rotation ticks, each row followed by its count of ticks
The counts run from 0 to 184.
[122 131 124 146 135 161 153 112  92 124 160  86  92 132 183 134 115 104
 112 167 159 126  77 133 118 154 160 156 167  96 161 119 145 140 142 105
  69 122 150 133 111 159 110] : 6
[174 125 101 109 126 157 158 133 113 116 122 109 126 111 179 125 151 119
 142 137 174 133 147 106  86 130 177 135 129 121 135  90 110 157 118  88
 108 190 126 101  96 167 132] : 158
[133 114  89 161 150 122 132 139  94 105 128  49 128 132 146 126 124 109
 172 117 131 117 128 110 143 114 140  99 194 147 174 178 112 137 103 130
 121 156 142 147 128 147  90] : 184
[151  99  94  80 135 171 104 179 136 142 153 109 133 165 130 163 111 145
 147 156 142 139 105  93 141 113 134 113 177 131 152 185 133 171 117 113
 107 141 127 131 139 165 137] : 179
[127 117  71  85 138 130 142 158 128 102 163 106 117 132 103 103 148  97
 135 104 168  97 117 110 104 161 130 126 164 122 190 145 150 150 109  98
 104 194 150 139 136 137 138] : 24
[161 102  85  71 132 157 112 172 134 141 159 111 122 159 134 148 116 152
 150 159 154 146 127  77 137 118 131 100 167 118 153 182 128 161 130 111
 122 164 123 122 151 153 154] : 178
[113 107 118 125 131 130 145  86  67 136 173 104  88 122 170  97 139 108
 136 134 151 119 107 141 132 139 175 152 141 105 147 126 145 112 154  87
  66 101 135 121  96 148  99] : 8
[ 89  96 128 122 129 133 169 129  57 121 163 137 140 168 125 153 122  94
 185 172 107 105 102 115 151  86 152 158 173 135 131 130 106  92 128 144
  84 123 141 141 134 137 130] : 48
[135  92 108 122 117 143  87 159  73 107 123  94 170 122 161 130  88 146
 141  95 117 157  85  96 134 169 156 136 161 161 137 129  95 111 135 125
  92 128 153 167 150 149 162] : 33
[132 130  90  76 155 193 144 142 112 116 181 112 148 152 172 112 108 147
 149 119 140 120 141  86 140  89 146 103 114 143 155 104 127  94 111 109
 113 182 137 139 110 101 129] : 17
[145 110 114 135 161 157 134 144  88 104 165 112 112 118 159  87 126 108
 160 136 167  80 103 103 115 111 161 144 149 102 101 106 180 116 104 132
  96 165 146 160 145 162 116] : 86
[150 104 148 119 143 126 138 130  60 116 139 133 115  62 168 106 109  83
 113 122 136 150 119  99 140 147 144 116 156 100 165 124 119  98 144  84
 128 149 173 103 108 113 138] : 70
[127 131 100  95 121  74 143 138  73 133 162 103 157 141 158 144 145 127
 160 154 121 112 132 139 136  94 157 115 142  68 144 173 133 111 126  71
 107 138 127 145 129 168 123] : 43
[126  66  88 104 117 113 167 109  84 131 149  91 129 134 122 125 126 121
 143 143 124 152  97 108 154 171 149 108 149 114 177 188 100 102 133 108
  95 135 143 135 156 120 137] : 110
[145 127 117  84 155  92 141 142 119 177 128 101 103 138 126 120 143  62
 158 124 164 128  89 118 163 117 134 121 157 111 187 133 135 103 166  95
 117 148 118 103  97 161 131] : 142
[149 117  96 113 122 145 136 143 108 119 137 119 128 120 154 143 149 121
 132 135 196 117 121 113  90 102 163 152 137 122 105  99 135 158 146  88
  82 152 101 115  82 199 143] : 160
[112  89 103  71 143 184 143 143  99 136 189 146 139 147 155 122 111 154
 160 130 131 113 131  81 122  91 162 120 125 144 132 105 138  91 149 126
  94 127 129 154  96 106 157] : 15
[146 103 118 101 142  99 156 164 121 162 155 119  90 120 138 133 134  59
 149 151 165 119 107 106 145 139 126 114 165  74 193 160 130 136 130 116
 113 156 141 121 116 145 152] : 144
[118 158 107 115 120 107 112 172  84 111 135 104 123 127 140 138 114  59
 145 101 151 139 137 125 134  83  97 104 165 160 195 132 104 137 125 114
 100 143 114 115  85 153 119] : 63
[ 99 100 138 136 133 127 161 134  72 120 163 138 144 183 137 154 119  99
 185 176 125 113 100 127 141  88 153 153 185 126 117 143 107 106 137 134
  89 126 139 155 140 152 132] : 47
[ 95 108 127 110 123 167 126 108  58  85 156 117  92 139 131 145 132 111
 129 118 151 114 116  74 142 122 141 153 163 149 142 135  96  71 157 132
  93 152 132 104 127 106 137] : 169
[144 109 106  96 131 131 103 131  66 124 101  90 175 120 150 132 122 149
 139  99 101 155 107 102 125 161 183 130 160 165 142 116  85  93 158  87
 118 142 153 116 129 128 137] : 35
[124 117  89 101 112 192 132 134  90  99 172 133 108 144 135 114  92 145
 123 145 161 130 132  96 120 163 132 142 154 152 135  95 108 168 117 135
  70 163 124 128 160 148 151] : 92
[129 154 111  94 119 110 106 175  84 118 137 125 131 132 125 131 110  73
 143 107 133 135 136 136 136  74 105 114 162 170 180 126 118 146 118  94
  91 136 127 109  74 160 118] : 62
[119 155 121 108  90 121 123 153  66  87 192 103 109 147 174 132 129 110
 120 116 169 105 130 123  79 105 135 114 139 109 131 153 127 122 109 106
  69 162 126 149 120 144 147] : 164
[147 124 103 140 137 149 123 105  87 123 138 166 146 122 126  88 123 102
 215 145 136 145 104  91 174 119 163 156 132 156 131  89 137 120 110 116
 116 175 136 125 144 161 138] : 53
[ 92 133  91 141 112 133 132 116  73  95 150 151 130 121 111 132 133  68
 153 154 138 119 113 136 135 144 147 182 150 131 161 109 131 150 139 107
  64 121 135 127 119 191 127] : 127
[135  84  97 109 145 131 110 169 118  89 164 139 128 123 113  93 135 105
 128  98 170 112 125 128 126 148 141 153 190 130 145 154 141 176 107  95
  98 164 176 150 127 164 134] : 26
[127 122  61  72 152 141 143 132 130 124 137  90 122 152  84 113 149 104
 148 111 169  94  96 101 115 125 139 129 154 158 179 125 155 114 152 101
  99 180 113 129 123 143 131] : 22
[126 166 103 132 138 130 168 124  83  84 128 111 156 149 127 133 134  75
 153 168 139 123 142 139 101 126 147 144 171 134 179 114 111 153 117  96
 102 187 135 117 152 162 100] : 124
[109 147  99 162 119 142 147 117  87  87 145 144 140 135 118 140 134  63
 148 170 156 123 114 133 118 142 152 181 157 130 170 113 123 166 131 114
  73 143 139 121 141 197 121] : 126
[144 133  78  77 122 128 142 142  85 142 134 168 144 107  94 108 133 102
 191 163 137 132 141  86 127 114 130 111 133 150 166  97 145 135 143 105
 120 171 108  99 135 152 163] : 56
[154 102 112  57 118 131 150 146  90 168 150 100 129 137 184 130  98 118
 127 153 133 158 106 108 125 123 153  76  99 105 149 135 116  89 137  96
  81 118 101 116 112 140 136] : 76
[112 113 142 140 125 112 156 138  79 124 173 131 151 191 158 147 126  96
 184 176 136 129 114 132 146  81 161 142 180 114 116 160 109 123 124 124
  99 143 142 160 149 161 135] : 46
[124 137  85 123 110 149  76 141 116 119 152 100 115 136 165 138 150 132
 165  84 173 139 152  81 121 140 149 127 152 159 159 144 105 148 143 110
 127 180 117 137 105 146 172] : 98
[165 101 147  94 145 153 142 151 130 152 149  89 119 188 197 134 126  94
 160 140 146 159 108 115 112 120 188 114 132 127 129 138 109 126 110 119
 100 142 131 134 100 156 117] : 79
[116 145 142 123  96 133 110 151  68  82 189 114 110 163 179 136 124 110
 123 111 171 121 122 124  91 108 144 130 155 127 110 152 124 124 113 114
  78 168 139 156 126 138 150] : 165
[138  98  86  80 143 153 108 178 111 138 148  80 135 157 116 147 110 139
 152 127 111 113  97 115 138  93 145 121 181 157 160 177 138 141 106 109
  87 112 143 135 102 157  95] : 181
[146 114 114  86 148  89 155 149 117 171 139 103  90 123 127 127 143  62
 156 146 162 121 101 112 145 126 125 109 158  88 197 154 130 117 156 103
 123 155 121 115 108 148 142] : 143
[128  71 101 106 141 123 103 174 100  91 157 141 127 128 107  92 127 111
 119  91 164 114 133 127 140 133 141 155 191 138 140 155 128 165 134  94
  95 144 163 146 118 170 131] : 27
[124 171 110  83 129 166 110 150 102 145 154 119 147 126 174 161  98 108
 135 136 119 153 103  82 165 116 119 120 127 126 203 106 110  92 128 105
 125 158 139 110 112 119 154] : 137
[126 115 105  89 132 153 159 134  60  93 165 128  99 134 126  87 109 134
 134 152 171 111 158  99 105 136 126 113 164 135 134  93 115 137 146 120
  87 174 112 118 172 128 131] : 90
[117 124 107  98 132 145  88 161 100 126 144 110 135 115 125 163 147 149
 138 103 151 109  98  80 108 114 145 138 189 139 155 146 153 116 178  95
 124 140 149 150  87 141 179] : 101
[111 136 142  98 127 151  94 155  74 130 153 183 150 137 149 141  93 103
 161 139 131 159 121  88 147 107 138 139 153 158 146  97 116 105 185 113
 116 118 124 129 116 145 186] : 134
[140 110 148 116 137 120 125 131  54 128 131 135 109  61 155 115 119  78
 126 115 123 147 103  97 133 150 142 126 164 116 172 123 126  88 148  96
 114 134 179 101  94 116 143] : 69
